Each row is where one point has got to under a steady rotation. How many ticks took it there?
The counts run from 0 to 128.
[101 128 130  81 126 136 136 119 136 141  88 140 104 117 135  81 123 102
 153  78  83 132 131 152  98 114 163 135 150 107  72 138 111 139 151 145]	89
[105 115 153  79 134  90 153  99 164 124 147 117 133 111 140 138 149 151
 169  96  93 139 182 110 132  83 149 115 154 130 153 134 125  92 110 125]	80
[ 93 113 114 107  52 103 163 117 176 111 105 124 128 164 174 130 147 116
  86 129 131 129 113 164 127 117  68 140 167 142 102 155 142 151 134 130]	98
[104 138 146 130 102 147 133 163 190 158 131 139 151 137 140 156 134 116
 113  98  67 101 133 144 100 124  49 133 134 145 153 144 125  97 133 111]	102
[147 116 149 120 141 129 128 110 152 118 119 117 102 163 121 133 123  66
 144 130 121 192 148 116  91 145 111 144 176 168 124 116 136 178 147 111]	67
[ 86 110 123 112  86 126 163 123 173 103  94 138 120 174 152 111 127 125
  65 121 119  99 115 168 127 125  73 147 146 162 105 154 128 127 139 124]	97
[124 134 109 108  97 109 176 118 172 132 112 102 104 179 125 126 177 128
 170 102 143 130 146 131 137 145 113 127 191 134 143 178 107 126 102 132]	7
[102  66 144 115 134 140 132 150 146 209 129 145 169 111 142 112 168 114
 134 118 101 153 120 148 128 134  94 142 178 117 102 109 123 104 121 147]	29
[122 136 160 123 114 145  97 157 177 113 144 178 130 143 110 151 117  83
 103  73 129 141 171 136  87 120  87 131 159 131 141 115 178 117 130 126]	107
[120 114 140 106  89 101 183 129 129 155 121 106 115 157 120 155 177 120
 159  93 119 144 155 145 138 117 124 105 193 125 137 177 101 108 112 139]	8
[110 147 150 113  64  76 156 126 131  91 130 146  97 178 142 122 122 115
 156  85 120 125 136 152 176  95  98 120 150 126 116 162 166 110 162 132]	13
[ 78 104 101 118 118 116 133 155 176 129 125  99  91 168 123  87 139 101
 126 118 123 112 114 146 122 121 157  99 147 160 123 174  83 155 124 170]	92
[153 150 122 135 107 135 162 144 175 150 117 157 112  87 179 100 138  97
 122  96 114 134 115 114  96 137 109 113 124 137 178 167 181 128  87 153]	38
[121  95 122 100 111 105 110 137  89 148 131 137 154  98 116 106  73 121
 131 116 148 140 153 177 155  64 154 143 166 160 141 147 158 156 136 125]	54
[122 125 125 152  72 114 113 176 171 143 154 161 139 141 184 147 150 112
 128 100  86 136 109 133 163 113 101 132 138 141 118 142 177  96 136 112]	104
[144 111 133 132 142 169 140 107 113 143 133 174 105 106 130 145 124  70
  88  73 117 114 139 127 139 111 110 117 130 107 149 164 178 147  93 106]	43
[124  87 134 133 117 145 127 156 157 163 161 139 129 105 107 109 176  70
 107  92 143 127 159 134 118  98 148 113 176  91 149 156 149 140  72 159]	113
[ 89 113 171 126 136 119 116 127 115 135  93 148 105 102 112 132  57  75
 134 100 135 135 150 161 138 139  88 121 123 182 159 130 166 128 140 119]	127
[119 116 152  79 114 140 131 145 143 130  94 159 141 104 150 126 114 139
 115  77 137 192 148 131 121 153  95 126 172 153 129  95 177 101 106 130]	35
[ 63  83 132 104 108 154 129 137 129 143  76 125 135 136 128 135 117 123
  74 103 104 122 130 181 129 124 122 109 149 156  62 131 108  88 121 118]	95
[ 88 141 108  90 142 127 158 144 162 133  88 114 103 131 146  57 125 115
 124  90  78 130 116 138 102 110 170 133 130 126  75 145 101 110 138 127]	90
[120  96 134  94  90 113 111 143 139 150 114 164 147 130 175 131 122 130
 115  85 145 185 124 141 144 146 100 108 177 151 130 105 208 124 132 159]	34
[ 81 164 177  69 103  93 130 154 151 105 113 104 110 116 122 117 122 120
 147  56 113 133 160 141 117  84 121 118 129 130 111 112 140 105 145 104]	15
[138 152 130 110 101 171 107 143 170 140 131 176 131 105 164  85 137 109
 113  92  99 151 140 118  92 115 132 153 133  81 101 131 194 128  98 113]	109
[124 118 144 106 110  66 176  86 158  99 139 130 137 114 150 138 153 138
 177 114  93 141 187 114 138  95 155 132 157 121 154 154 143 101 116 132]	79
[147 135 117 138 109 113 134 152 156 164 124 140 103  85 205 111 148 102
 135  92 112 155 110 116 139 138 135  95 134 152 155 150 184 115  72 118]	39
[ 98 125 125 103 143 144 136 112 122 134  84 154 142 106 110  71  56 138
 146 134 130 125 166 182 124 130 103 164 150 170 132 137 145 116 121  90]	56
[132 126 106  77 112 160 176 107 156 110  81 105 119 159 154  90 157 161
  99  86  99 136 131 111 101 116 143 144 163 139 109 157 114 104  98 112]	5
[105 115 172 125 132 114 141 107 102 127  90 167 106  81 144 114  58  70
 104 106 104 130 124 159 127 113 100 123 101 152 145 143 171 144 137 130]	128
[142 117 135 135 141 123 107 102 151  95 119 129  92 195 137 117 130  97
 120 134 108 180 137 111 110 131 125 160 171 200 128  92 146 171 141  84]	66
[140 112 138 136 150 164 145 132 147 148 112  87 140 151 165 102 128 104
 117 119  55 165 128  79  93 109 132 147 150 160 123 160 107 109 117 100]	70
[152 105 166 122 151 161 159 116 134 141  98  98 147 130 140 120 119  76
 122 121  54 176 125 108  67 104 142 143 155 147 117 134 114 133 139 115]	69
[144 123 125 118 124  78 147 121 153 146 128 146 129  85 145  99 116 114
 151 164  88 142 127 175 119  75 156 141 147 192 155 133 132 142 102 116]	59
[133  90 146  87 122  96 168 117 111 165 115 121 121 119 134  82 157 128
 125 104 183 152 122 136 144  79 107 133 172 120 140 121 190 152 107 143]	119
[143 109 120 142 141 158 142 101 103 143 120 162 105 121 161 117 129  82
  87  76 119 119 114 114 154  87 129 139 111 113 123 159 200 147  95  86]	44
[100 110 133 122 122  73 113 165 101 172 125 121 116 112 146  96  93 111
 145  96 131 147 116 138 193 101 115 109 126 197 163 131 169 108 131 121]	125
[113 146 124 115 143 112 174 109 139 119  98 173 139 104 122  82  76 117
 149 160 116 120 168 178 110 130 104 172 138 171 135 145 147 129 127 104]	57
[100 149 179  83  82  70 129 138 135 101 118 123 110 142 141 135 135 107
 153  73 121 150 137 150 142  72 131 118 132 134  98 130 160 107 159 116]	14
[123 126 130 118  99  94 183  74 159  84 120 140 139 137 152 122 136 131
 172 122 109 149 175 114 141 116 128 149 152 114 136 175 155 113 107 135]	78
[117 108 164  89  97 119 169 129 110 160 106  97 126 140 121 159 170 121
 133  69  85 131 149 151 155  82 125 100 176 121 138 161 100  74 122 132]	9
[127 100 149 143 151 163 122 113 129 144 130 153 104 102 110 162 130  58
 100  63 137 128 153 134 125 127 108  93 125 142 167 157 159 130  69 107]	42
[128  74 142 154  95 121 150 115 118 100 129 110 161 167 137 154 120  79
 142 107 110 185 171 106 135 128 144 111 185 147 136 183 129 116 119 147]	73
[146 106 140 103 128  99 188 123 131 134 128 158 123 140 128  94 160 102
  91  99 188 136 119 149 152  86 106 144 159 126 141 144 176 144 103 156]	118
